Named turns come first, each shown by rows before and after it. Which turns, in which order, take the first row of each pair that follows to the second? Write the first one first, as in the answered first pair.
J_770:
[ -4   0   9 -12  -3 -14   4  -2  -5   1]  ->  [ -2  -7   8  -9  -3  -8   0   1 -14  -6]
[  4 -12   1  -6 -15  19 -17  11 -32  -8]  ->  [ -4 -18   2  29  14  22  -5   6 -19   2]
[  7  -6   2  -9  -9   9 -13  -2  -8  -7]  ->  [  3 -11   2   9   5  13  -9  -3  -7  -6]
[-7  8  0  4  8 -4  2 -7 12 11]  ->  [ -3  12   0 -13  -6  -6  -4  -6   8   8]
J_671:
[  1   2  -1  11  14   0  -3 -12  13   2]  ->  [  6   0  -5   8   8   2 -11 -14  11  -3]
[ 4 24 -4  1  6 -4 -9 -6 38 17]  ->  [-2  2 -2 34 28 14 -7  2 17  6]
[-3  3  0  0  0  1  3  0 -2  4]  ->  [-1  0 -1  1 -1  3 -1  0 -5  0]
J_68:
[  3  -3  -2   5   6   7 -13   3  -8  -9]  ->  [  1  -2  -2  12  11   6 -10   1  -1  -5]
[-10   0   7   9  13  -4  20   6  -2  14]  ->  [-9  6  7  1  8 -9 21  5  2 17]
[ 10   3  -3   8   6   5  -3 -13  -1   0]  ->  [ 10   5  -3   6   4   3  -2 -14   2   3]
J_455:
[-1  9 -6  5  7 -5  1 -7 20 10]  ->  [-2  1 -6 16 14  1  0 -5 14  6]
[  5   2  -7  -6  -3  15 -14  -4   3  -9]  ->  [  5   2  -7  -6  -3  15 -14  -4   3  -9]
[  9   0  -5 -10 -12  -2 -18  -6   6  -5]  ->  [  9   0  -7  -5  -9  -2 -18  -9  10  -4]
J_70:
[ 11  -2  -8 -10 -10   4 -18  -6  -1 -12]  ->  [  9   5 -10   0   0  -2 -13 -14  18  -1]
[  3  -8   4 -16 -13   8  -9   9 -26 -17]  ->  [ 13   7  -7 -22 -19  -2 -20  -9   4  -8]
[ -2  -7  -2   2   9 -11   3   0 -16  -3]  ->  [  3  -5  -5  -7   0 -12  -4  -2 -16  -6]

Between the rows of a pair lie two turns.
[ 11   1  -7 -14 -15   3 -11  -5  -4  -9]  ->  [ 12  -4 -11   4  -4   8 -15 -11   3 -10]
J_770, J_70
[  2   3   2 -13 -11 -11   0   5  -2  -2]  ->  [  5  -2  -2  -9 -11  -6  -8   4  -6  -8]
J_455, J_770
[ -7   1   4 -15 -10   1  10   8  -9  -3]  ->  [-10  -6   4   8   6   7  13   7  -9  -3]
J_770, J_770
[-13  -8   9   3  20  -1  14   8   5  11]  ->  [-13  -4   9  -1  17  -4  15   7  10  14]
J_68, J_455
[ 11  -1   4 -38  -9   8  -5  21 -21  -2]  ->  [ 14   9   1 -44 -13   0  -6  13  -4   4]
J_770, J_671
[-1  6  3 -5 -6 -4  0 -1  6  5]  ->  [-2 -5  2  9  1  5 -3  2 -4 -2]
J_70, J_671
[  3   3   1  -9  -8  -5   4 -11  -1   0]  ->  [ -1  -3   2   8   5  -1   9 -11  -2   1]
J_455, J_671
[ 10  -9  -4  22  14  13  -1  -3  -9 -11]  ->  [ 19  10 -11  -2  -4  -1 -11 -17  16  -4]
J_671, J_455
[  4   3  -2 -25 -18  -1  -8   3  -5  -5]  ->  [-14   0   7   8  14  -3  20   6   3  13]
J_455, J_671
[  3   5  -5  11   9  -6   2 -10  13   8]  ->  [ 10   5  -6 -13 -13  -4 -10  -4  -2  -4]
J_770, J_770
[  6  -9 -13  -6   0  11  -5  -6  -4 -18]  ->  [  3  -2 -15   4  11   5   1 -13  15  -7]
J_70, J_70
[  6  -6  -4 -17  -9  -4  -6   2   3  -4]  ->  [-5 -6  3  1 10 -6 13  4  9  7]
J_455, J_671
[ -2  -2  -6  20  21  -3   8 -11  19   8]  ->  [ -5   8  -2   5  14 -12  16 -10  22  14]
J_455, J_770
[-6 -3  4  0  2 -4 16  2  4 -4]  ->  [-3 -3  3 -8 -5 -4 11  4 -2 -8]
J_770, J_770
[ -7   2  -3   4   6 -16  12  10  -5   9]  ->  [  0 -10  -8   7   2  -4  -4  11 -18  -6]
J_68, J_671
[-15   7  16 -12  -5  -9  25  13 -10  12]  ->  [ -4  13   9 -28 -21 -11   9   6  -4   7]
J_70, J_70
[-2 -7 20  2 -3 -5 10 -3 -4  3]  ->  [  3 -14  15   9  -3   3  -1  -5  -7  -5]
J_671, J_68
[-10  14   8  -3   6 -14  22   4  10  17]  ->  [ -2  19   2 -18  -9 -16   9   0  14  12]
J_770, J_455
[  1  -8 -11  27   8   6 -10 -10  11  -4]  ->  [-8 -8 -2 31 15  4  5 -2  6  1]
J_68, J_70
[-5  0 -3 14 11  3  1  6 10 -1]  ->  [-7 -5  2  7  5  7  2 14 -6 -6]
J_455, J_455
[  8  13   3 -27 -18 -12   3   2   4   1]  ->  [ -5  11  10  -2   7 -14  25   3  11  15]
J_70, J_70
[-5  6  3  2  6 -6  5 -3  8  6]  ->  [ -6  -2   7  -3   1   0   4   6 -12  -3]
J_70, J_70
[  3  -4   0  -7 -11   3  -3   8 -10  -8]  ->  [  8  -2  -4  -6 -12   2 -10   1  -1  -8]
J_70, J_68
[-10  12  10 -14   1 -17  19   3   6  17]  ->  [-10   3  14 -20  -7  -9  14  14 -17   5]
J_70, J_770
[  3   7  -9  13   5  -2  -8 -19  27   6]  ->  [ -8   9   0  14  12  -7  12 -11  23  15]
J_70, J_68
[-11   1   9   1  10  -1  17   1  -7   1]  ->  [ -7   1   9 -12  -2   0  10   4 -15  -6]
J_455, J_70
[ 11   3 -10   3 -17  -4  -2   3  19   7]  ->  [ 13  -8 -11   9 -16   7 -10   8   3  -5]
J_770, J_770
[ 17  -9  -9   9   7   7 -17  -6  12  -4]  ->  [10 -3 -5 12 13  0 -4 -7 22  7]
J_671, J_455
[-17  11  17  -4   6  -9  20  -2   9  17]  ->  [  5 -11   0   2  -8  17 -24  -5 -12 -17]
J_671, J_70
[-14   9   4   1   6 -16   7  -6  12   4]  ->  [ -6  -9   0   3  -1   2 -14   0 -14 -18]
J_70, J_671
[  3  19 -21  -5  -7   9 -22  -6   9  -3]  ->  [ -9  29  -9 -18  -8  -3   1   2   8  10]
J_671, J_770
[-3  0 -4  5 16 -5 11 -4  5 17]  ->  [-7 -4  0  4 15 -1 14  3 -8 13]
J_70, J_68
[ -5 -11  -1  -5  -7  10  -5   4 -13  -4]  ->  [ -1   0  -4 -16 -15   1  -6  -4   3   3]
J_68, J_671
[-16  -4  20 -12  -9  -1  10  20 -30 -27]  ->  [-11  22  15 -33 -20 -22  10   3   8  -9]
J_455, J_455
[  4 -25  -4   5   0  12  -6  -5  -6  -9]  ->  [  4 -19   0 -15 -14   6  -4   0 -11  -8]
J_455, J_455
[-6 -1 -2 28 19 12  0 -4  4  5]  ->  [  3  -7  -4   5  -5  19 -18   3 -20 -14]
J_70, J_70
[ -8  12  12  -9   2 -10  20   7   1   8]  ->  [ 10  -4  -1  -6  -9   9 -14   4 -14 -18]
J_671, J_70
[  4  15   4 -18 -15  -6   7  -5  12  15]  ->  [  6  -1   5 -18 -21   9  -3   6 -17  -4]
J_68, J_68
[ -2  11   0 -23 -16  -8  -3  -2   1  -1]  ->  [  0   6  -1 -22 -18  -4  -9  -1  -4  -6]
J_70, J_770
[  4  10  -8 -18  -3 -14  -8   1   4 -17]  ->  [ -3  11  -7   2  14 -16   3  -4  19  -7]
J_455, J_70
[-16  -4   1  18  11   7   8  13 -22 -10]  ->  [-20  19   5  -6   0 -15  21   8   0   9]
J_671, J_671
[ 15  12  -8  -4  -3  -6 -13 -11  18   3]  ->  [-3 -2  6 20 21  2 12  6 -4  6]
J_70, J_70
[  2  -5   1 -17 -14   0 -11   9 -23  -6]  ->  [  3  14  -4 -17 -11 -15  -8  -8  14  11]
J_455, J_70
[-10   0   5  25  24   1  12   1   9  16]  ->  [-15   0  12  16  20  -1  20   9  -2  17]
J_70, J_770
[ -8   1   4  17   3  -2  -4   4 -15   0]  ->  [-10   3   7  11   1  -4   0   6 -18   1]
J_770, J_70
[  8  -5  -5   8  -3  13  -6 -14 -12  -9]  ->  [ 10   7  -8   1  -6   3  -6 -22   6   0]
J_770, J_671
[  8 -10  -2   7   1   7  -9   0  -5  -6]  ->  [ 5  7  0 -5 -2 -7  1 -5 13  8]
J_70, J_671
[  1   7   2 -19 -12 -10  -2   1  10   5]  ->  [-10   4  10 -12  -3  -9  14   9   1   9]
J_770, J_671
[ -8  -6   4  29  18  15  -9   0  -6 -20]  ->  [-10  17   3  21  17  -4   2 -12  27   1]
J_68, J_68
[ -2   7   0 -15  -8  -7   7   0   5   7]  ->  [ -7  -6   5   1   2   3  12   9 -13   1]
J_671, J_455
[-8  8  8 -3 12 -8 18 -3 12 22]  ->  [  1 -12  -2  23  21  13  -4  -7   2   5]
J_671, J_68
[  4  17  -4 -11  -9 -13  -5 -14  21   9]  ->  [-10  -8   8  23  18   5  12   4 -11   2]
J_671, J_455
[-23   7  12  10  21  -8  29   7   3  18]  ->  [  0  22  -3 -33 -19 -16  -4  -6  16   8]
J_671, J_671
[ -5  -5   8   8  11   5  11   4 -18  -6]  ->  [ -7  -3  10   4   9   3  14   5 -18  -4]
J_455, J_68
[-7 -7 12  0 -2 -4 11 11 -2 -3]  ->  [  6  -4   1  -7 -13  -3  -8   2   7 -10]
J_671, J_70
[ -4  -2  12 -19  -3   2  16  21 -27  -5]  ->  [ -2   0  11 -23  -7   2  13  20 -26  -7]
J_455, J_68
[  9   8  -3  -1  -6  -3 -17 -12  14  -4]  ->  [ -6  11   9   8   9 -10  10  -5  14  10]
J_68, J_671
[  0  16   6 -16   3  -9   9  -1   4   4]  ->  [ -2  -1   9  -2  11   5   8   8 -18  -7]
J_671, J_455
[-5 -1  3  7  8 -1  2 -1  1  4]  ->  [-6  1  6 -1  4 -3  5  2 -2  5]
J_770, J_70
